In the rows, 128 means zero.
One turn moves every row onto another: examples first, then more rows asked
luv: [114 115 130  94 156 150 144 119  87 143 146 162  93 142 125 127 150 114
 129 158 126  91  82 139 115  97 120 155 128 109 177 109 157 155 136 121
 131 160 120 132  79 143  93  79 137]
tis: [118 105  97  88 157 111 135 138 108 161 150 155 107 103 130 130 159 115
 127 145 134  91 121 131 137  93 112 142 115 125 134  95 124 131 122 108
 127 172 123 137  54 113 126  90 137]
pebik: [125 140 115 105 164 148 126 153 138 143 150 127 144 169 140 127 129 118
 143 136  96 113  94 131 115  92 139 141 146 128 166  92 145 145 130 130
 136 183 107  91 130 152  97  88 132]
Nenad: [123 114 111 132 156 154 109 146 115 156 134 143 136 138 181 138 136  89
 138 143  95  97 114 105 110  97 126 147 154 139 147  97 120 105 133 116
 114 192 137 118 105 143 113 110 142]
Lepa: [119 134 107 109 160 151 122 147 133 144 142 131 142 174 127 128 131 114
 135 143  98 112  96 132 107 105 149 135 141 135 161  96 149 146 137 122
 120 193  99  92 125 156 100  98 121]
dur: [110 108  99 108 152 116 128 126  87 156 134 150 146 121 132 145 163 137
 126 109 117 100  78 109 126  95 106 131 125 135 137  78 120  96 136 136
 119 155 152 149 106 140 117 111 123]
gav: [123 138 121 104 160 150 125 154 129 146 149 132 151 161 136 130 128 119
 137 142  92 128  99 119 103 108 140 137 135 128 160 100 144 143 129 125
 136 182  97  92 125 152 100  91 132]
sokup: [129 103  95  87 164 115 140 139 116 160 144 154 113 103 130 128 165 116
 131 147 129  95 113 133 127  92 115 140 113 128 143  92 121 131 114 105
 131 172 123 133  55 117 127  84 146]
Fupu: [104 122 118 109 164 147 100 147 125 158 121 137 108 139 123 146 119 121
 156 132 125 116 110 149 155 115 141 136 124 149 147 104 117 137 147 106
 123 196 105 109  73 134 102 114 150]
kire: [121 100 129 115 141 143 124 143 124 132 126 122 119 160 155 125 129 111
 137 144 108 111 113 155 159  87 145 153 157 156 134 103  94 129 157 121
 134 186 136 118 119 134 136 114 116]
vuka: [113 109  91  96 144 119 138 132  92 155 143 145 141 120 131 142 170 128
 117 119 111  89  79 103 119  86 104 138 125 134 145  81 120  95 138 140
 112 160 149 147 110 135 123 101 117]
novol: [105 124 117 106 168 134 125 169 119 137  99 126 162 173 141 142 141 133
 134 112 137  97 103 156 122  85 132 143 132 144 137  96 144 108 145 102
 139 181 122 125 104 151  99 106 150]
Gazuk: [103 117 128  95 154 147 145 132 102 144 155 165  98 142 120 120 149 113
 125 150 129  92  84 134 109  96 122 155 128 107 171 104 164 161 131 133
 126 152 118 129  79 138  98  79 145]
mafar: [109  96 128  81 123 145 118 124 118 121 166 155  97 166 121 118 141 128
 138 131  99  91  88 113 139  98 117 172 150 139 136 131 137 144 142 137
 143 164 144 132  96 113 114  82 109]
Bav: [116  86 108  91 138 144 140 131  97 105 115 153 145 151 104 123 147 144
 142 118 124 106  84 120 107  78 127 144 107 151 124 118 122 140 143 141
 130 175 125 144 111 128 132  94 112]
tibob: [110 116 129  96 155 146 143 131 102 148 152 154  88 142 115 125 155 110
 131 165 129  96  82 147 116  95 134 156 126 112 172 105 156 165 130 128
 119 160 124 120  72 138  98  88 136]
fulit: [131 113 119 141 155 159 117 138 104 158 127 133 137 145 175 133 141  89
 126 142 103  97 118 110 106  98 131 151 145 134 144 102 121 103 135 107
 115 189 139 124 107 148 104 115 130]
buse: [116 108 130 105 134 143 116 140 123 134 138 122 125 155 144 127 132 115
 141 142 111 120 124 146 154  92 142 148 164 164 133  85  99 132 152 108
 124 181 140 110 127 138 121 110 108]
til: [111 131 123 108 157 151  90 149 119 154 129 150 120 148 122 139 125 112
 145 132 111 103 115 152 151 117 136 139 129 149 140 108 112 131 135  92
 126 198 103 112  69 137 106 122 151]
bemu: [134 109  94  96 160 115 136 140 114 169 150 165 116 109 136 127 166 112
 121 137 122  97 113 127 135  96 114 140 114 127 139  97 123 128 109 109
 122 174 119 127  56 112 119  89 140]
Modo: [103 128 123 105 156 142  98 147 114 159 120 136 118 139 115 144 122 106
 155 133 119 121 115 144 157 112 140 140 130 146 139 111 123 127 148  96
 121 202 114 118  71 139  97 118 153]
pudi: [107 103 118  81 119 147 116 125 112 122 159 154 112 166 115 118 142 125
 147 138  95  96  82 121 139  98 110 165 155 139 137 134 141 142 139 128
 149 170 137 136  87 115 110  73 108]
kif: [114 108  92  94 151 121 137 124  95 162 134 143 143 117 128 144 165 131
 127 118 112  96  74 112 123  86  99 151 123 143 141  74 111 102 143 130
 122 149 155 145 107 140 119  99 117]
tavim: [107 116 123 106 171 139 131 162 123 137 103 128 165 169 138 127 144 123
 126 107 132 107 120 160 121  93 134 148 130 144 128  82 138 110 150 106
 132 182 112 119 106 138 104 104 145]
fuda: [108  98 126  75 127 146 113 120 119 121 153 147 104 173 122 116 136 125
 142 134 103  86  88 117 142  92 113 159 154 141 138 133 145 146 142 130
 151 174 142 132  91 116 110  73 112]
gan: [124 104 131 114 134 142 122 131 126 144 135 126 123 158 147 126 132 112
 135 149 112 127 108 147 162 100 149 159 153 155 132  91  99 140 164 114
 133 185 139 114 124 142 129 114 116]
dem: [112  91 110  96 142 147 132 127  97 100 113 155 147 161 108 123 140 148
 142 110 117 104  87 121 108  69 125 137 112 143 130 113 120 135 141 143
 133 173 131 153 104 126 130  96 114]
Fala: [113 103  83  96 146 119 133 132  95 159 132 149 140 125 131 140 166 128
 126 116 109  99  76 107 127  90 106 137 121 138 146  76 111  94 142 136
 119 155 155 146 104 138 121  98 120]
deti: [109 112 134  93 154 151 140 126 103 147 149 156  96 141 126 121 152 106
 126 160 127  86  79 140 115 100 127 155 131 114 180  99 157 162 138 130
 135 155 121 131  76 139  98  81 141]
gode: [137  97  98  86 163 115 143 133 113 159 140 155 115  99 129 127 160 111
 124 140 125  89 115 131 132  92 115 151 123 128 138  95 133 125 119 108
 137 173 115 139  52 115 124  87 140]
zekaz: [115 119 128 104 166 134 133 162 126 139 102 120 166 173 130 136 150 132
 127 110 136 106 111 156 126  90 127 150 140 152 133  98 146 116 133  99
 140 182 121 120 108 147 106 109 147]
buvag: [109  93 116  96 147 140 136 125 101  97 117 152 145 161 116 122 141 141
 133 116 125 104  88 116 111  71 132 141 114 143 109 112 125 133 148 142
 133 186 131 148 109 116 132 100 115]
binis: [130 111 121 133 159 148 107 137 104 155 135 135 128 146 175 132 144  96
 131 138  99  90 115 119 111 107 133 147 148 133 136  90 127  99 139 111
 117 187 142 111 111 161 103 109 151]
dasu: [104 109 134  74 119 146 120 133 119 118 162 146 111 166 117 119 139 122
 138 138 104  86  87 117 136  93 119 166 157 144 136 126 143 145 141 136
 153 161 140 130  96 110 100  82 108]
Nagid: [114  98 110  89 141 139 133 133 104 103 121 153 141 158  99 126 149 150
 141 108 126  97  86 127 112  70 125 145 106 142 122 113 123 134 140 142
 129 176 127 156 105 123 128 103 117]

fuda goes to Fala
buse goes to binis
Now find these:
bemu goes to dasu
Gazuk goes to Nagid
luv goes to Bav
gan goes to fulit
kire goes to Nenad

One turn moves every row onto another: examples first, then more rows asked
Tarag: [122 146 100 104 139 114 126 155  89 125 123 108 115 144 131 131 137 149
 100 128 127 150 122 105 135]
deze: [137 135 171 117 129 149 125 108 141 125 119 112 131 142 155 120 144 144
 128 104 139 133 135 127 148]
Lan: [ 84 120 128 127 150 110 137 140 118 129 159 139 116 127 119 137 108 129
 108 138 153 126 152 134 122]
Muged: [125 150 124 136 155 130 149 123 140 115 127 141 121 147 138 128 145 142
 143 133 141 137 155 148 139]
nur: [127 146 135 128 148 133 147 124 134  99 128 157 116 137 143 126 135 147
 135 122 151 147 152 149 130]
Lilab: [122 151 104 107 119 127 119 134  98 103 108 105 110 115 142 136 149 118
 106 130 129 147 130 110 147]
vodor: [131 131 113 126 129 139 118 159  87 141 130 114 112 149 115 158 129 129
  90 123 123 139 112 120 130]
dega: [120 140 119 138 109 146 108 130 100 124 115 109  98 113 127 161 136 117
  99 130 119 131 117 126 142]
Zub: [119 146 140 125 156 139 142 120 139 106 131 140 118 144 138 134 139 163
 127 134 151 139 161 146 131]
fazab: [140 143 169 122 125 151 125 114 142 133 113 128 124 130 158 121 137 129
 131  95 142 133 122 130 136]
Zigik: [131 149  98 115 126 126 131 140  98 105 106 103 111 121 137 151 145 105
 109 124 130 141 126 116 138]
Tozu: [125 149 121 127 106 143 115 139  98 118 114 107  97 112 126 155 138 111
 113 136 119 125 113 133 141]
pake: [147 131 165 132 125 155 124 114 126 145 101 123 132 135 155 125 140 129
 125 105 149 135 131 118 145]
Mikis: [108 108 172 111 120 118 111 106 123 141 143 114 142 129 152 139 115 125
 105 121 147 116 118 119 141]
dete: [140 137 161 117 123 148 123 118 126 137 118 115 119 128 148 108 136 121
 132  91 132 124 147 121 141]
Kel: [132 135 177 126 126 142 123 120 131 139 104 132 133 129 146 121 153 125
 130 100 132 127 138 144 139]
vive: [108 112 172 116 121 112 112 130 120 166 135 128 149 129 139 133 125 119
 113 119 145 113 118 135 130]
Vafan: [119 142 128 133 126 140 119 157  88 141 130 110 101 140 115 157 129 136
 104 133 114 129 101 123 129]
luk: [131 136  95 105 134 114 135 158  91 123 123 107 115 147 126 141 141 128
  99 121 134 149 120 112 132]
Pemon: [132 143 115 135 121 151 114 140  95 126 112 109 109 125 124 167 132 105
 101 126 117 132 118 123 137]
Vuno: [104 114 168 117 127 122 111 123 128 152 142 124 145 128 149 133 104 115
 107 117 148 123 107 120 138]
pep: [ 94 113 124 128 152 101 143 129 113 126 137 149 132 130 132 147 111 136
 103 146 169 135 143 133 131]
kenib: [128 158 128 142 160 137 143 123 121 106 137 148 113 136 134 128 157 136
 136 129 149 141 148 142 137]
Lat: [120 129 126 118 124 136 113 147  96 146 137 116 113 142 118 167 125 139
 105 139 113 136 100 117 122]
pib: [107 125 163 106 118 125 109 127 131 151 144 121 136 132 149 127 108 116
  96 112 147 104 112 116 135]
rur: [122 145 127 130 156 135 150 132 128 111 129 137 108 136 129 115 135 145
 136 114 139 137 170 140 131]
bod: [140 146 169 125 142 153 122 118 122 136 117 126 119 135 150 121 156 123
 117  88 134 133 122 128 149]
nomi: [122 150 107  96 121 120 128 149  93 101 109 109 108 121 136 132 146 118
 112 131 125 141 124 122 147]
Zisez: [ 89 120 142 118 149 108 128 119 121 120 156 141 130 131 136 155 110 142
 105 150 158 122 144 137 125]
met: [ 89 122 141 122 146  94 136 139 115 135 151 147 144 133 130 135 127 131
 121 148 156 128 142 139 119]
Falal: [117 148 130 136 147 133 147 125 131  91 137 153 114 146 136 121 135 144
 127 122 140 132 156 141 133]
Diriz: [ 86 122 125 115 152 102 136 136 130 134 149 147 125 135 132 148 120 129
 102 146 160 126 141 149 131]
miz: [141 138 167 126 128 148 124 108 124 137 118 127 130 147 160 122 148 120
 135 101 129 131 133 122 145]
fonu: [120 137 117 135 131 133 115 150  89 146 131 112 104 143 116 157 126 150
  94 128 118 134 108 118 130]
bodab: [113 136 108  96 142 117 134 156  99 119 132 117 117 148 125 146 139 145
 107 138 122 160 116 110 126]
Bozap: [ 91 118 132 122 150 104 132 132 120 118 156 154 136 135 133 138 103 131
 110 144 156 136 135 138 130]
Vuli: [102 111 169 106 123 119 110 121 114 158 141 131 134 135 154 142 123 107
  94 116 147 120 118 123 136]
fetot: [ 85 126 127 124 143 108 130 136 130 117 163 142 133 138 130 132 106 127
 104 146 155 119 137 130 132]
talud: [130 136 126 118 107 145 110 125 109 123 110 111 107 115 131 167 135 116
 114 130 107 131 109 129 139]
Bek: [139 146 166 120 124 151 125 116 135 124 118 131 116 142 155 117 139 133
 120  88 133 117 132 126 138]
Lamaz: [103 110 162 114 116 124 110 126 114 155 148 116 127 120 139 129 111 104
 104 114 147 112 128 115 131]
kolif: [112 145 145 131 153 125 147 129 126 107 120 151 129 133 137 124 155 136
 138 129 144 142 162 149 126]
nemi: [100 130 115 122 153  98 128 132 115 128 161 144 131 125 126 139 122 125
 111 150 163 124 133 141 137]
pupad: [117 142 114 103 141 117 131 166  82 124 126 110 112 148 124 133 135 142
 104 128 120 147 112 114 137]
fab: [133 143 127 138 155 136 149 122 127 112 108 147 121 135 141 132 138 148
 132 130 157 144 160 140 136]
liso: [124 145 108  96 126 127 132 134 111  96 104 111 111 121 139 144 152 123
 116 128 116 154 126 121 142]
Volik: [109  99 161 122 123 120 118 122 112 158 131 124 144 130 146 140 113 116
  96 122 162 128 114 112 140]
rufe: [111 116 157 104 133 114 105 127 115 160 141 122 138 123 141 132 122 112
  92 111 149 114 105 129 150]

fonu goes to dega
pupad goes to Vafan
Now find these:
nemi goes to rufe
deze goes to Zub
dete goes to rur
met goes to vive
Bozap goes to Vuno
Falal goes to fetot
Diriz goes to Vuli
pep goes to Volik
bodab goes to Lat
luk goes to vodor

One turn moves every row onto another: examples first, then more rows asked
zubef: [141 132 153 141 143 147 112 130 131 100 136 146 143 117 129 109 128 136
 120 130 112 115 116 172 119 157 155 108 150 168 150 107 119 144  97 141
 105 164 157 116 107 126]
rup: [128  96 134 121 149 138 118 106 132 111 128 145 119 123 135 113 129 156
 103 131 143  81 126 117 117 140 106 132 133 135 152  68 144 143 114 157
 113 146 129 101 121 154]
rara: [128 135 134 132 132 118 120 138 130 117 153 131 122 156  98 132 113 134
 125 135 190 135 124 102 120 157 131 113 145 139 135  61 117 117 126 142
 125 149 129 148 121 112]
von: [125 139 105 126 134 135 122 145 129 118 140 157 130 122  97 126 121 102
 109 136 197 109 122 102 128 148 135 125 143 139 119  67 103 141 107 129
 114 151 114 126 123 146]
zogib: [117 136 131 124 129 113 108 143 118 114 143 145 124 129 128 119 122  89
 118 140 121  97 114 148 116 164  96 102 155 161 111 130 134 138 125 134
  85 148 131 134 130 123]
Tanu: [144 111 127 127 148 116 111 108 113 110 138 154 119 139 133 133 124 126
 125 128 102 118 103 137 127 132 113 105 134 142 125 147  99  98  99 146
 117 128 126 113 124 125]
diso: [118 137 147 127 150 128  89 118 132 126 126 161 117 124 115 118 134 103
 131 138 130  92 100 132 123 146 103  97 142 154 107 141 104 147 110 136
  99 128 127 107 119 141]
fibu: [113 127 133 135 136 120 108 144 119 115 142 146 130 134 130 114 124  96
 127 143 123 101 112 149 121 161  80  94 155 173 117 126 130 142 121 136
  92 152 143 135 123 125]
Taga: [137 108 122 132 142 112 127 123  98 107 144 145 131 146 146 129 116 121
 121 132 102 118 114 145 124 142 102 100 135 158 136 142 118 101 101 146
 115 139 140 126 128 119]
dopu: [141 110 127 128 150 122 114 106 109 114 137 152 116 137 138 135 124 129
 128 133 107 112 104 136 131 129 107 100 132 152 130 145  97 108  97 146
 125 128 134 109 122 124]
tov: [125 135 141 145 144 125 124 123 126 119 143 140 133 161  89 128 127 139
 132 132 201 120 116  96 119 156 139 111 128 132 145  78 110 122 121 147
 125 140 129 134 114 131]
lepu: [126 138 143 139 141 124 121 123 128 118 142 138 129 157  91 128 124 138
 125 128 204 117 117  92 117 154 146 116 133 128 142  82 113 121 120 147
 122 142 127 129 115 128]
Fet: [128 124 103 142 159 169 105 110 146 108 147 149 132 121 148 117 112 132
 118 130  98 103 126 116 126 141 114 101 155 125 131 106 120 157 101 124
 142 153 138 141 124 142]
kes: [ 95 143 120 130 149 138 147 126 131 120 152 145 139  98 104 127 133 140
 117 152  97 111 129 115 125 149 101 110 152 159 135  79 111 102 117 150
 130 148 134 125 111 115]
nobub: [102 147 119 122 136 131 141 125 139 109 153 147 132  92 105 129 135 131
 106 147 100 106 129 113 121 148 114 126 161 143 130  87 111  94 115 153
 119 156 130 123 112 114]
Gena: [124 126 101 157 160 159 118 110 136 103 146 153 151 136 144 114 119 125
 121 126  97 103 128 124 115 155 119 104 143 117 142 116 131 151 103 129
 129 153 137 151 130 156]
botiz: [119 133 112 144 158 140 120 154 130 128 138 155 151 139  87 113 115 117
 122 131 184 132 116 107 127 155 115 107 139 150 120  59 108 128 110 124
 118 144 111 133 118 149]
bab: [143 136 116 142 145 123 119 142 123 113 153 153 143 170  96 119 119 157
 119 140 196 122 110 147 123 162 140 107 149 131 136 102 133 124 122 145
 129 141 129 144 136 147]
bak: [100 143 135 136 161 131 147 121 140 114 128 160 158 112 102 113 143 125
 121 140 108 122 138 108  98 143 130 114 134 143 140 108 123 102 106 175
 114 144 126 118 111 141]
Konor: [144 132 121 131 143 129 105 140 135 118 151 157 124 159 102 125 117 161
 128 152 194 134 112 143 134 143 126 102 155 143 129  85 110 139 110 144
 148 142 137 141 134 140]
vod: [141 145 144 134 142 140 121 128 122 110 144 147 139 118 120 121 126 132
 121 130 100 120 116 180 112 168 169 105 133 158 142 104 126 143 113 139
 102 144 137 126 123 126]
gif: [ 98 144 131 129 152 136 153 114 132 115 130 160 145 101 112 122 147 123
 120 148 119 104 142 106 104 137 132 115 130 149 145 108 118 121 104 178
 121 144 136 111 113 138]
Keked: [120 135 144 138 150 122  90 119 137 122 130 166 126 134 106 119 139 101
 140 138 120 105  97 140 119 152  98  99 139 147 108 137 102 137 114 136
  93 128 121 119 121 147]
rimos: [139 111 122 122 136 112 126 122  98 105 144 143 123 139 149 132 116 117
 114 131 108 110 116 142 124 139 110 106 139 154 135 146 119 105  99 147
 113 142 140 121 129 117]
Mafe: [125 133 105 138 157 161 117 111 133 107 144 147 141 125 150 114 109 124
 105 122 104  92 131 115 113 151 134 106 148 115 136 124 139 155 103 127
 129 149 133 138 133 148]
Zivum: [130 130 104 141 145 135 122 154 137 111 140 153 145 136  90 113 120 103
 114 125 190 122 116 108 119 155 133 124 148 136 116  71 122 120 120 135
 102 156 106 133 114 146]
pepos: [149 140 123 116 139 124  99 143 139 116 151 153 119 154 100 126 110 155
 112 142 192 133 114 139 126 144 145 111 161 128 119  93 118 128 113 142
 138 139 124 138 140 136]
lepo: [141 146 156 125 148 149 104 125 131 115 139 143 132 108 117 117 118 146
 112 127 103 114 108 167 125 159 162 106 150 158 136 104 111 137 103 125
 110 143 139 107 113 120]
memil: [143 138 144 145 138 144 109 119 134 104 146 154 134 116 112 125 138 140
 131 136  99 118 105 180 127 162 151 110 140 157 143  95  96 141 102 132
 110 152 147 124 114 131]
tib: [121  98 132 130 145 125 117 115 131 116 136 153 129 135 130 120 126 157
 115 141 123 109 130 131 120 150  81 124 127 140 155  43 125 139 105 144
 119 145 134 127 136 158]
kema: [127 133 135 131 130 122 121 137 129 116 152 131 120 152 102 133 115 135
 125 138 196 129 124 100 123 153 129 112 146 144 138  61 113 125 122 143
 129 153 136 144 118 111]
Nota: [131 100 126 133 155 127 121 109 135 114 136 151 132 141 116 117 131 153
 116 127 119 107 121 133 106 158 107 130 119 120 145  61 148 121 130 154
 103 133 105 125 132 162]
ribi: [120 130 102 139 151 148 134 148 119 125 139 150 138 129 100 119 120 112
 122 139 199 108 119 107 128 149 124 106 134 160 125  64 119 149 120 134
 121 146 118 127 115 142]
Tonap: [131 132  99 139 155 159 106 108 147 108 152 151 131 124 139 124 112 125
 117 127  87 110 125 122 118 150 126 107 150 109 124 107 124 146 111 123
 133 146 121 150 134 144]
visi: [128 112 136 103 139 118 109 118 135 117 136 145 119 123 129 121 112 149
  88 127 123 104 134 121 110 151 111 138 139 119 139  57 140 126 110 141
 105 139 114 116 143 150]
pefub: [142 135 120 132 140 130 117 140 120 112 148 149 133 159 108 118 117 157
 110 142 210 105 113 138 129 152 142 109 157 138 138 107 132 137 113 147
 135 147 141 130 131 141]

diso goes to fibu
memil goes to vod
tov goes to rara
Now find these:
Taga goes to Tanu
von goes to ribi
bab goes to pepos
Tonap goes to Mafe
rup goes to tib
gif goes to kes

